In the rows, zero is written as 128.
Rotation paths and how fast each direction turns (deg/step)
Each turn is a multiple of 5 degrees from 10 to 175, or 0.
Each row of a path follows its step; steps can be skipped.
Path 1:
step 0: [123 131 135 128 139 122 132 140 131 118 128 126 121 134 132 129 132 134
 116 128 131 120 126 126 134 107 123 113 122 129 126 134 128 126 131 128
 126]
step 1: [139 119 136 134 126 129 120 115 125 139 131 123 132 125 114 120 128 125
 137 133 129 125 132 133 139 131 120 134 132 126 133 130 130 121 123 137
 115]
step 2: [133 141 131 134 132 138 119 133 123 129 133 130 128 125 123 141 127 131
 118 119 128 131 127 122 126 120 140 116 123 129 125 129 116 140 132 122
 130]
step 3: [130 133 120 120 131 114 130 129 132 125 128 122 130 128 122 109 129 140
 133 129 128 139 123 126 134 128 126 126 129 127 136 115 132 122 122 135
 112]
step 4: [126 129 131 146 124 137 126 128 118 138 127 126 127 121 138 136 135 122
 118 132 134 125 133 135 130 123 129 127 124 111 126 118 136 131 134 121
 125]
step 5: [137 139 131 126 140 123 136 125 125 118 116 122 131 140 132 125 122 136
 123 122 126 116 126 130 133 126 129 120 132 135 131 135 120 123 119 136
 121]
step 6: [127 126 136 141 131 126 124 119 126 137 142 134 121 126 118 132 134 126
 136 136 140 135 139 126 127 134 126 125 125 133 126 122 134 126 121 119
 117]
step 7: [133 134 131 120 141 122 125 127 120 129 122 122 138 120 126 129 126 137
 120 118 127 122 126 119 125 116 119 126 122 125 130 124 117 139 140 125
 133]
step 8: [129 123 119 132 131 137 131 134 138 128 129 130 134 131 118 120 124 125
 127 134 137 133 136 126 135 127 128 120 145 121 129 121 138 127 118 135
 112]
step 9: [136 130 134 143 128 124 132 127 121 129 127 111 129 128 124 135 136 136
 124 133 123 130 126 131 132 117 132 124 113 120 119 133 131 129 132 119
 138]
[129 129 124 133 129 132 130 127 127 129 131 132 126 128 127 128 126 128
 131 126 131 131 129 131 131 126 125 129 126 127 130 129 128 129 128 126
 132]	155
[124 128 126 132 128 129 126 128 127 129 129 131 131 127 125 128 129 128
 125 128 126 127 130 130 129 129 130 131 129 131 124 128 129 124 132 123
 125]	155
[126 128 129 127 131 129 131 131 126 126 129 131 127 129 127 124 130 128
 128 128 125 127 126 131 128 126 128 124 132 129 128 125 122 128 128 128
 130]	145
[127 129 131 127 127 124 125 130 127 129 129 128 124 127 127 126 130 129
 131 128 129 125 129 129 129 127 124 131 126 125 126 124 129 126 132 129
 130]	120
Path 2:
step 0: [125 122 135 111 134 125 119 126 118 120 116 129 133 131 126 136 123 130
 126 131 124 126 127 123 127 136 133 133 146 130 134 129 128 128 133 131
 125]
step 1: [123 130 124 125 126 127 138 129 134 115 129 126 123 123 130 136 120 136
 126 127 133 118 141 126 127 137 136 135 133 124 136 127 131 114 133 123
 136]
step 2: [126 128 122 131 128 137 123 124 133 124 130 132 128 121 131 131 129 127
 124 121 120 129 126 132 132 130 126 149 124 112 116 130 128 121 132 133
 138]
step 3: [132 127 132 122 133 126 127 122 130 125 132 132 126 134 120 126 129 125
 138 118 118 126 120 127 134 133 123 147 140 129 132 120 115 134 132 130
 123]
step 4: [128 129 140 125 122 127 129 119 123 120 137 125 125 125 127 126 133 136
 127 115 128 116 134 130 135 136 135 123 131 133 128 119 125 130 139 116
 133]
step 5: [127 131 121 120 120 132 116 127 114 124 122 121 136 128 140 127 138 131
 123 127 124 123 132 135 132 131 129 137 134 128 122 137 131 126 130 121
 140]
step 6: [136 127 118 118 128 124 134 124 132 130 122 121 127 130 131 122 121 126
 130 131 120 129 133 126 118 138 122 148 134 128 134 132 127 126 131 116
 124]
step 7: [123 126 132 121 116 131 132 119 130 134 131 125 117 127 125 126 122 126
 128 116 117 121 134 120 119 129 130 133 118 121 125 115 134 126 137 128
 131]
step 8: [122 137 121 125 117 128 118 127 126 141 124 129 131 140 131 126 129 131
 126 113 130 117 124 128 134 129 126 135 133 130 122 121 121 128 127 139
 137]
step 9: [138 134 125 123 129 127 133 130 135 131 125 137 136 133 134 119 121 134
 118 123 122 125 126 129 132 135 130 130 131 135 129 125 115 138 128 111
 133]
[126 130 128 126 130 127 126 125 129 128 127 129 130 129 131 128 131 132
 128 129 129 132 129 126 127 127 130 124 133 125 131 127 127 129 126 124
 133]	80
[127 129 128 126 130 130 127 127 121 129 126 129 130 126 127 128 131 127
 128 126 126 131 125 127 125 126 128 129 128 130 126 129 129 126 127 134
 132]	135
Path 3:
step 0: [126 124 129 126 117 131 133 127 125 131 125 124 126 140 131 137 130 115
 122 132 131 133 116 126 116 123 125 138 125 125 122 143 134 130 114 136
 125]
step 1: [121 134 119 124 129 119 136 127 135 129 139 122 130 141 117 118 135 124
 123 137 125 121 130 127 124 128 117 142 138 132 128 130 133 120 127 124
 123]
step 2: [132 125 120 133 129 123 132 131 135 132 127 116 120 119 132 137 127 129
 117 136 125 133 120 121 110 121 124 134 123 126 114 134 133 124 131 125
 123]
step 3: [117 130 128 121 132 117 129 128 143 129 130 109 137 138 128 132 136 120
 132 131 125 134 138 133 122 123 128 130 128 124 125 130 130 121 119 129
 136]
step 4: [131 131 129 132 143 127 131 120 140 134 136 124 126 123 124 132 109 129
 128 139 128 135 126 126 124 125 116 136 123 131 132 142 131 119 127 127
 129]
step 5: [126 132 138 121 134 118 128 120 133 133 127 115 131 123 119 132 132 124
 130 122 129 140 133 134 118 134 122 126 123 134 115 119 133 123 133 135
 119]
step 6: [128 136 128 124 130 126 126 114 132 130 137 120 126 130 119 136 113 120
 120 117 123 133 126 130 134 123 129 126 117 127 122 140 116 125 119 125
 133]
step 7: [129 140 122 131 135 124 135 118 126 129 133 132 142 123 117 123 128 126
 130 128 132 143 128 132 116 141 121 123 134 126 125 131 117 124 130 136
 127]
step 8: [133 131 118 125 129 130 114 124 121 134 135 120 122 124 123 128 126 119
 134 116 127 122 126 130 117 132 119 117 115 134 122 141 127 130 126 130
 127]
step 9: [122 141 127 131 120 132 125 122 130 124 127 120 136 127 120 121 136 126
 133 134 131 133 120 129 131 140 126 131 125 122 123 135 117 130 109 136
 121]
[124 126 129 130 130 126 131 127 134 129 126 126 126 130 128 128 128 133
 130 129 126 130 129 125 127 123 128 128 126 126 129 127 130 128 130 127
 128]	35
[126 129 130 130 126 124 127 127 126 126 127 126 129 133 127 129 126 127
 129 128 125 128 127 129 132 127 129 128 130 124 131 130 126 127 123 129
 129]	125
Path 4:
step 0: [124 132 139 124 130 132 128 129 126 127 130 137 135 128 125 134 143 129
 129 120 135 125 127 135 130 123 139 127 130 126 146 133 130 113 138 128
 133]
step 1: [116 126 149 127 135 135 120 135 131 135 124 136 134 128 123 131 133 128
 128 138 132 121 129 126 131 122 129 124 122 129 122 132 117 128 118 127
 135]
step 2: [139 138 144 137 135 134 127 129 128 130 120 121 133 125 122 137 133 119
 129 135 134 127 124 138 129 120 134 135 123 122 125 126 131 129 137 134
 120]
step 3: [128 121 134 125 136 131 134 132 135 136 118 121 127 124 132 135 120 131
 119 129 138 126 116 130 140 122 128 130 119 119 138 124 131 123 124 123
 140]
step 4: [132 124 129 141 127 123 128 123 127 133 113 124 119 130 125 132 121 132
 117 143 138 126 132 129 126 121 144 127 125 135 129 127 122 129 121 133
 126]
step 5: [139 124 119 128 133 130 130 131 128 134 120 132 125 129 132 130 136 131
 117 131 134 133 127 125 125 136 140 139 116 126 125 118 128 123 144 124
 134]
step 6: [113 115 124 128 120 129 123 125 119 128 118 123 135 132 136 124 129 133
 125 135 137 133 135 123 140 127 134 139 122 132 134 132 124 123 133 122
 127]
step 7: [138 121 125 119 128 121 119 128 117 134 130 120 130 131 128 132 132 119
 135 137 131 138 133 124 122 125 132 130 113 132 121 130 111 124 130 131
 128]
step 8: [132 134 127 115 120 122 129 120 126 129 133 126 134 133 144 129 134 135
 134 131 136 125 117 131 128 123 132 138 122 117 130 131 122 130 135 117
 122]
step 9: [125 128 133 116 139 125 122 119 126 123 129 120 125 134 140 119 130 133
 129 129 126 135 131 122 129 115 134 124 115 131 131 135 129 138 115 127
 132]
[131 132 126 131 130 125 126 127 130 129 127 126 128 124 134 128 127 127
 127 129 127 125 126 128 128 126 126 126 126 127 132 127 129 132 125 129
 128]	60
